Each run below is a few steps of one of 6 hidden systems, one row a step.
Zolok, trace 1:
55 477 -307 -49 -249 -103 120 188 -384 -116 -282 106 262 184 94 107 -110 -103
-123 -123 614 132 -134 261 -93 225 -187 -34 2 -220 211 23 170 187 -195 152
-200 -52 -32 -130 -224 -185 632 6 224 -42 -328 -127 -169 169 -150 294 63 -51
209 381 -167 83 -228 366 -142 -40 -409 -213 -325 23 -26 137 191 159 -184 39
-48 -414 585 145 -185 202 75 -55 70 -49 129 -359 -103 224 -43 -12 -229 -102
-147 79 -300 -51 -154 -38 273 -168 20 43 -494 13 -502 225 -303 7 207 110
296 199 17 228 -38 529 -450 -307 -108 -266 174 20 -202 117 202 135 -140 35
-151 -381 230 108 -122 -180 61 -177 179 78 250 -242 -244 306 -428 -375 -85 -291
gogu, trace 2, 8 rows:
100 -71 133 118 92 38 -444 30 -137 217 140 65 -147 74 218 -26 126 150
-193 -172 82 -17 176 -21 118 -190 324 -84 145 -7 -156 -90 -326 -114 212 76
114 212 -520 -82 -21 -93 -150 -93 30 164 -60 173 -80 -86 -4 -17 -101 -143
36 -148 209 54 138 -123 -276 112 112 160 381 34 93 -36 277 123 100 18
-285 16 -90 -109 147 -223 215 53 116 -37 -31 87 100 -120 -333 -169 241 92
69 275 -337 -74 -7 72 -144 32 67 88 -82 154 135 -271 206 304 -181 19
-27 -160 283 -22 26 -262 147 206 114 -34 357 -45 335 43 175 99 11 -150
-228 212 -105 -117 -10 -108 178 239 -252 5 -365 87 205 -108 -192 -94 85 186
gug, trace 3 (8 x 18):
-148 -217 -94 -243 339 -173 277 -2 424 26 94 69 119 -471 -212 -116 196 63
248 199 -637 -137 -1 -75 -183 -108 45 196 -58 174 5 -229 22 -119 -271 -252
83 -146 226 -25 120 -141 -310 336 -160 263 248 13 444 -226 266 -160 -164 -49
-172 -16 -164 -278 177 -279 413 222 108 3 -208 111 257 -333 -132 -53 216 119
238 278 -452 -134 -85 128 -38 -5 16 22 -177 107 155 -293 247 257 -364 -141
119 -228 294 -69 -98 -181 101 404 -217 189 15 -161 366 -3 295 -77 -281 -207
-99 66 -67 -213 60 14 386 224 -200 -37 -569 49 70 -177 -48 0 210 327
332 11 -79 -74 -88 368 133 -111 126 -169 -141 -114 32 -210 340 358 -338 -83
Zolok, trace 4, 8 rows:
-70 143 45 -19 39 52 107 54 -95 -281 55 18 267 -37 -100 -83 10 8
-185 -6 34 -19 -87 -5 -71 98 78 208 -77 -37 92 -158 -34 164 -238 -9
119 19 -12 -45 -68 -177 161 122 -41 18 -54 31 -19 178 266 197 122 -28
-14 99 110 2 -5 157 126 63 -186 -284 -84 -50 191 -17 -72 -79 -39 55
-142 -79 84 -16 -120 97 11 13 103 145 -143 -112 -11 -113 -58 180 -252 12
170 14 -80 -22 -109 -84 152 9 -64 -2 -115 17 -155 231 197 137 72 -64
40 24 151 53 -11 243 21 -36 -185 -248 -62 -82 34 43 -81 -146 -29 64
-139 -141 44 20 -82 98 0 -108 183 124 -88 -114 -188 -68 -144 89 -157 5
zale, trace 5:
63 374 -269 -42 220 -182 -227 153 -218 -57 168 348 304 -110 157 -74 275 117
-248 -165 194 -131 210 -191 113 202 254 21 287 -4 483 -404 -107 -54 -52 -32
-163 140 -445 -234 -57 -465 322 204 8 247 -317 141 111 -83 -169 -56 68 -84
160 229 -47 -167 96 -71 132 348 -144 -117 -45 167 454 -210 501 348 83 130
-191 -268 322 -199 -59 -91 553 302 16 -49 -228 -252 370 -188 -120 -51 -176 -42
1 191 -332 -175 -204 40 293 168 -131 193 -707 29 -133 -98 117 307 -80 128
352 -101 308 -69 -97 212 340 152 -24 -264 -75 -162 143 57 582 446 -110 -20
-54 -229 324 -4 -256 286 307 48 -295 -65 -522 -349 -127 124 -255 -242 -284 21
gogu, trace 6, 8 rows:
-109 -213 232 -59 -43 -32 121 222 -64 181 -176 -125 82 -98 26 -3 -106 61
136 11 -44 -122 2 97 323 31 -38 -187 -250 -17 -32 -15 119 99 86 92
190 -9 79 -6 -30 199 -25 22 -179 -162 13 -88 184 -50 68 -145 -241 -120
-49 -253 224 -11 -106 27 69 100 -73 174 -176 -178 -107 55 -36 -78 -125 6
196 -26 -48 -43 6 152 168 -96 -69 -138 -217 -14 -229 92 94 -10 148 99
175 -86 64 42 29 218 -140 -135 -80 -133 118 -91 -11 -25 -42 -235 -174 -119
-30 -257 62 9 -64 -39 -45 -25 13 253 -101 -99 -255 77 -99 -157 -42 -34
187 -48 -113 -25 128 66 -7 -153 45 -32 -42 79 -300 45 91 -5 248 120
gug, trace 7 (8 x 18):
172 -79 -28 15 31 257 -33 -189 -123 -155 -90 -85 -149 -10 -163 -327 -95 -16
-32 -302 210 59 76 204 -204 -114 132 149 48 -119 -188 -146 -88 -94 -79 99
154 -252 -94 -84 168 -90 40 -156 135 53 70 32 -294 4 -59 -240 247 1
66 48 -116 52 148 188 -323 -192 -15 -83 180 63 -12 -157 -167 -287 -48 2
-132 -234 79 15 138 -139 -186 -30 260 244 274 -12 -2 -169 -127 -122 -29 -39
59 71 -340 -99 161 -251 -87 -21 28 106 91 207 -57 -65 -65 -191 232 -7
1 160 -117 -7 139 33 -293 26 30 -37 289 133 322 -260 35 -32 -142 -53
-203 -67 -49 -103 8 -386 83 201 141 265 90 41 234 -147 -77 11 -51 -125
mipa, trace 8:
154 -78 104 72 -60 -14 -230 122 -135 199 64 -13 -31 97 296 85 -71 -13
-131 -52 224 18 93 22 184 -3 13 -223 29 -4 -8 78 -88 -23 288 157
-155 210 -224 14 -141 62 -50 -88 14 26 -162 25 -30 -41 -209 92 -197 -38
173 -148 138 61 -79 -31 -114 36 29 114 132 -72 -40 100 279 145 -118 -117
-66 -30 134 12 62 -39 112 23 -123 -136 -41 7 -64 150 -126 -196 275 113
-160 173 -154 31 -47 148 -161 -110 125 25 -68 42 -29 -175 -147 166 -150 66
131 -156 69 16 -96 -130 57 -2 108 60 164 -89 -36 163 177 87 -107 -222
-11 43 26 21 64 -27 -97 50 -249 -13 -59 69 -55 94 -89 -238 216 142
zale, trace 9:
-391 86 131 117 128 -59 -85 -90 263 -99 254 111 -21 17 -227 153 299 194
-192 301 -271 33 -123 -222 -13 -69 110 -103 233 98 193 109 -253 25 -119 -265
-201 177 43 74 -30 -257 -304 266 -142 248 159 143 257 21 81 92 10 29
-350 39 153 -23 89 -238 234 129 162 -96 97 66 165 -6 -135 141 294 155
-175 367 -290 -81 -133 -137 172 74 -8 -119 -105 102 297 -70 -146 153 -161 -117
-113 61 138 -24 -130 -190 4 336 -70 208 -43 -1 292 -29 249 309 -140 -13
-215 -12 185 -84 -65 -121 434 195 -53 -95 -260 -69 72 127 -64 134 178 155
-46 283 -119 -49 -195 225 180 20 -47 -186 -309 -22 127 -92 15 330 -234 23
vuvu, trace 10, 8 rows:
-24 51 50 -69 180 -68 150 129 -30 -118 -19 101 117 -78 84 42 313 201
-57 132 -159 -73 -21 44 70 -52 104 -154 24 0 217 -185 -141 13 -222 -141
-12 -2 3 -3 -166 -176 -14 208 -144 247 -93 -16 84 95 121 82 -180 -122
15 0 170 -56 60 7 217 137 -79 -182 -68 13 87 32 139 90 217 144
-66 108 -63 -34 -65 164 161 -105 50 -213 -96 -66 105 -94 -168 14 -205 -73
4 -17 43 60 -225 0 -24 91 -62 162 -106 -104 -49 138 118 174 -218 -101
83 -70 220 19 17 60 153 31 -106 -185 -22 -48 -62 168 112 34 189 101
-66 67 -17 18 -33 273 31 -195 36 -195 -115 -66 -92 -68 -214 -25 -111 45
mipa, trace 11:
-77 -129 -112 -44 42 -218 125 -90 61 100 -98 46 -303 156 -224 -203 297 30
109 241 -245 74 85 197 -391 -214 67 -73 185 157 -66 -115 61 89 -59 23
-46 -273 197 26 29 -213 51 -13 230 6 381 -119 103 60 -96 -142 -76 -251
-74 114 -285 -45 94 -267 -121 74 -108 246 -103 205 -114 14 -82 -165 279 133
57 181 -52 23 129 70 -158 -74 210 -217 360 113 242 -196 201 284 -27 -31
-150 -71 39 -61 -101 -390 217 198 -43 58 121 -61 260 138 -184 -253 -79 -268
-14 221 -160 -67 97 -74 -241 233 -183 247 -189 236 85 -180 229 152 154 263
23 81 158 -62 -8 8 319 61 186 -418 219 -41 365 -17 161 307 -44 -108
vuvu, trace 12, 8 rows:
101 170 -183 11 96 -24 -76 -88 -84 -169 119 144 -4 82 -32 -148 162 -20
-208 58 26 51 37 56 -289 40 2 122 102 42 125 -170 -126 -23 -110 70
-76 -27 -72 -39 4 -308 99 54 179 118 132 80 7 95 14 103 150 -68
95 247 -195 -48 69 -19 -48 55 -178 -141 12 172 157 -41 65 -62 97 29
-231 7 127 1 -14 -24 -91 139 37 42 84 -49 277 -176 -93 41 -175 -7
-48 55 -139 -97 -102 -293 267 125 30 55 -92 48 17 124 31 139 98 -94
126 229 -36 -28 15 135 16 111 -211 -219 -58 60 239 -56 186 99 -38 56
-215 -78 235 14 -118 5 140 86 37 -42 10 -154 207 -15 -158 29 -230 -89

Which system made each run below?
trace 13, 2 rows:
-22 208 -135 120 -102 174 -335 -142 -50 2 48 46 -86 51 -70 57 -177 -34
-80 -190 267 63 28 -181 -61 110 88 107 262 -22 29 107 70 22 98 -26
 -> gug
trace 14:
210 41 -210 -81 161 10 -98 -4 -225 85 -211 161 -250 0 100 -188 318 218
97 -74 152 4 155 282 -73 -154 173 -292 315 -70 222 -265 21 -56 -174 -66
 -> gug
trace 15, 2 rows:
-176 -281 266 34 -230 -246 -29 251 -147 448 -130 -185 -36 183 -76 -128 -200 -114
105 100 -39 -78 243 101 74 40 -135 -119 -228 202 -172 -49 197 95 502 421
 -> gug
trace 16 (2 x 18):
-370 -56 439 173 -64 -276 -216 252 -102 131 370 -59 322 175 -153 -112 -50 -58
-525 257 -176 19 18 -207 38 18 120 73 -136 211 -102 16 -377 166 330 268
 -> zale
trace 17:
-87 -367 198 -52 -6 -144 370 -105 441 -3 127 -135 -202 75 -64 162 145 -71
137 412 -508 -49 -52 25 -24 -85 -287 -111 -293 181 -47 56 -97 -144 20 -1
 -> Zolok
trace 18:
-19 -150 157 -1 -74 253 54 -53 88 46 -224 -147 -188 -85 38 217 -124 128
215 -41 -131 -24 -131 30 243 -143 12 -110 -108 -82 -235 219 50 40 -26 -153
 -> Zolok
trace 19 (2 x 18):
-193 -100 -7 133 -281 -294 -323 65 44 577 71 -53 -222 257 -8 117 -206 -192
-63 101 29 61 189 -123 61 -46 59 -134 103 205 -252 237 111 178 672 316
 -> gogu
trace 20 (2 x 18):
-178 152 -32 29 -213 7 76 -5 100 -48 -34 -63 93 53 -95 256 -247 -128
-5 90 69 76 -198 -72 -33 132 -210 74 -115 -14 -32 278 125 130 -20 -16
 -> Zolok
trace 21, 2 rows:
-42 69 -40 -46 -50 -124 304 -14 180 -198 65 20 93 83 21 231 74 -78
-3 183 -80 32 -146 -29 -121 133 -310 54 -104 32 153 108 -21 -115 -164 -79
 -> mipa
trace 22:
136 266 15 6 130 98 -222 230 -505 -103 -133 181 197 -9 265 -57 221 292
-316 -19 297 -35 -23 172 287 66 266 -253 23 -154 348 -270 -142 304 -188 57
 -> mipa
trace 23 (2 x 18):
-172 -36 254 63 -114 200 -45 39 -33 38 -174 -125 -66 -12 -40 191 -127 178
63 1 -73 -2 -155 -42 246 -117 133 -105 -78 -53 -203 224 43 230 12 -108
 -> Zolok
trace 24 (2 x 18):
-162 247 -247 4 94 -49 -23 -102 46 -52 -101 216 -212 32 -143 97 360 241
21 191 -136 69 37 70 -283 -176 231 -127 386 86 140 -127 20 177 -167 -134
 -> gogu
trace 25, 2 rows:
32 59 -294 -98 -29 -174 165 -73 205 42 -71 85 -141 3 37 186 76 -84
168 105 41 -13 -25 -21 -8 156 -238 -151 93 23 268 81 201 -65 -63 -90
 -> zale
trace 26 (2 x 18):
192 132 -75 108 3 81 -129 -204 28 -187 197 70 -151 191 119 104 87 -53
-171 -42 95 114 3 -55 -230 -54 -26 61 236 -24 2 103 -259 -241 -43 -67
 -> gogu
trace 27 (2 x 18):
-45 -248 167 187 -165 45 -301 -214 221 258 239 -167 -400 233 -57 75 -188 -143
52 103 -49 208 0 -5 -224 -232 -159 -128 143 109 -378 450 -116 -197 358 66
 -> zale
trace 28:
152 112 -198 -23 -80 -207 -25 42 81 32 268 56 233 21 154 72 -229 -350
-115 -72 196 -3 53 -183 -66 300 -287 181 -60 18 139 39 5 -204 148 126
 -> zale
trace 29:
48 28 -100 45 107 40 -240 -149 125 41 134 120 -193 -21 88 105 142 116
31 -12 -57 12 77 -125 -70 -89 69 -101 299 38 69 70 -104 -225 17 -180
 -> Zolok
trace 30 (2 x 18):
-232 -71 133 -13 175 -366 -50 260 -66 247 63 135 0 66 -23 -101 436 240
-85 293 -153 -64 212 45 66 -35 211 -322 190 207 292 -252 35 248 162 110
 -> Zolok
